Each named turn below is shown by a few rows before and after it. Which turns, in which order, take the first row of each later pair to the second? The first pair is answered.
turn E:
[  3   5 -37 -12 -28  15 -30   7  18 -15  16  -9  17] => [-26  -4 -14 -20  15  24 -22  -8   5 -32 -18 -12  15]
[ -4  13 -16  -5 -21   0  -3   2  -7  -8  13  22   2] => [-21   5 -21 -10  -3   4   0  -7 -11 -15   6   9  -3]
[-22 -18 -33 -13  10  22 -22   1   4 -13 -10  17  34] => [ -7 -10 -16 -11   2  24 -18  15   7  -8 -14  36  39]
turn M:
[ -2  -7 -10   7 -19  -2 -11  28 -14   4  11   6  28] => [-21 -10 -30   0 -17   5 -11  13 -16 -12  13  -1   6]
[ -2 -35 -24 -10 -28   7 -14   6   9   0  20 -25   6] => [ -2 -26 -19 -12 -25  -9 -13  -5  21   6  30 -27 -14]
[ 16  11 -13  -9 -13  39   1   5   2 -38   1  26  11] => [  5  15 -22 -12  -9  31   3 -12  12 -46  10  20 -19]
[ -9  -3 -18   3 -14 -17 -18 -23  21  -1  22 -15 -21] => [ 16   3   1   8 -13 -28 -15  -5  32  25  20  -5   2]
turn P:
[ -7  -3 -17 -21  16  -6 -28  12  21  18   9  12  37] => [  1   0 -26 -16  -3   0 -25  20  17  18  10  16  36]
[ -5  -4  14   0  20   3  -9  -8 -19  -7 -16 -10  28] => [  0  -6  13   0  13   6  -7  -5 -20   0 -12 -10  36]
[ 20  25  14   3 -23 -15 -20  -7   2  -3 -27   4   7] => [ 18  23  11   2 -31  -7 -18  -8   0  -7 -24  12  -2]
turn V:
[-26 -16 -39   3  23   1 -40  -1 -13 -18   0 -21  38] => [-23   9   2   5   1  32  -2  -4 -31 -43 -21  41 -21]
[  8  -2  11   5  25  -9   0   6 -18  22  -5 -14  37] => [ 11   5  27   2  15  15  15  10 -27   4 -15  15  17]
[-43  -5 -13 -22  60  11 -30 -16   2 -38 -34  -4  35] => [-38   9  10 -22  52  23  -6 -24  -2 -45 -47  35  -6]
[ 28   8   1  16 -50 -10  10  25  -8  39  31  10  23] => [ 28  15  13  17 -51  -8  22  17  -7  38  28  19   7]
Then:
(2 to 4 turns a pair)
[  4 -19 -33  -2   6 -16 -29  16   2  24  19 -34  67] => [-40 -16 -22  -9  60 -31 -17 -34  14  -2   0 -34   2]	E M M
[ -2 -31 -42  -9  25  -9 -37  -8  12   8  -4 -51  54] => [ 54  11  17  -3  -1 -24 -24  20  47  37  -9  12  43]	M M E E
[ 13  -2  31  14  27 -39  17 -21  -2  36  -7 -13  -7] => [ -5  -7  15  14  -9  20  33 -16 -34 -14 -12   1 -39]	P V M V
[ 13   6  35  -8  27  -5  -7  22   2   9 -31  13  70] => [-26 -15 -29 -12  39 -32 -21 -14  14   0   7 -46  35]	E E M
[ 19  -3  -9   4  25 -23 -10  19  17  35  -3  15  29] => [-16  -4 -28   1  25  -2  12 -10  13  -6   0  17 -45]	E V M V
[  7   1 -16  11   8 -28 -14 -27  32  28  25 -30   7] => [ -7  -7  27   2  49  -9  -4 -23   0  16 -18  -3  32]	E M
[ 43  10  26  11 -16 -35   1  10  17  53  20  -6   8] => [ 15 -12   8  11  18 -40  -8 -11   3  52  12 -43  29]	E M
[ 37  -9   5  18 -27 -42  20   4  -6  69  42 -34   8] => [ 45   8  40  16 -48  -2  46  14 -23  33  22  20 -34]	V V
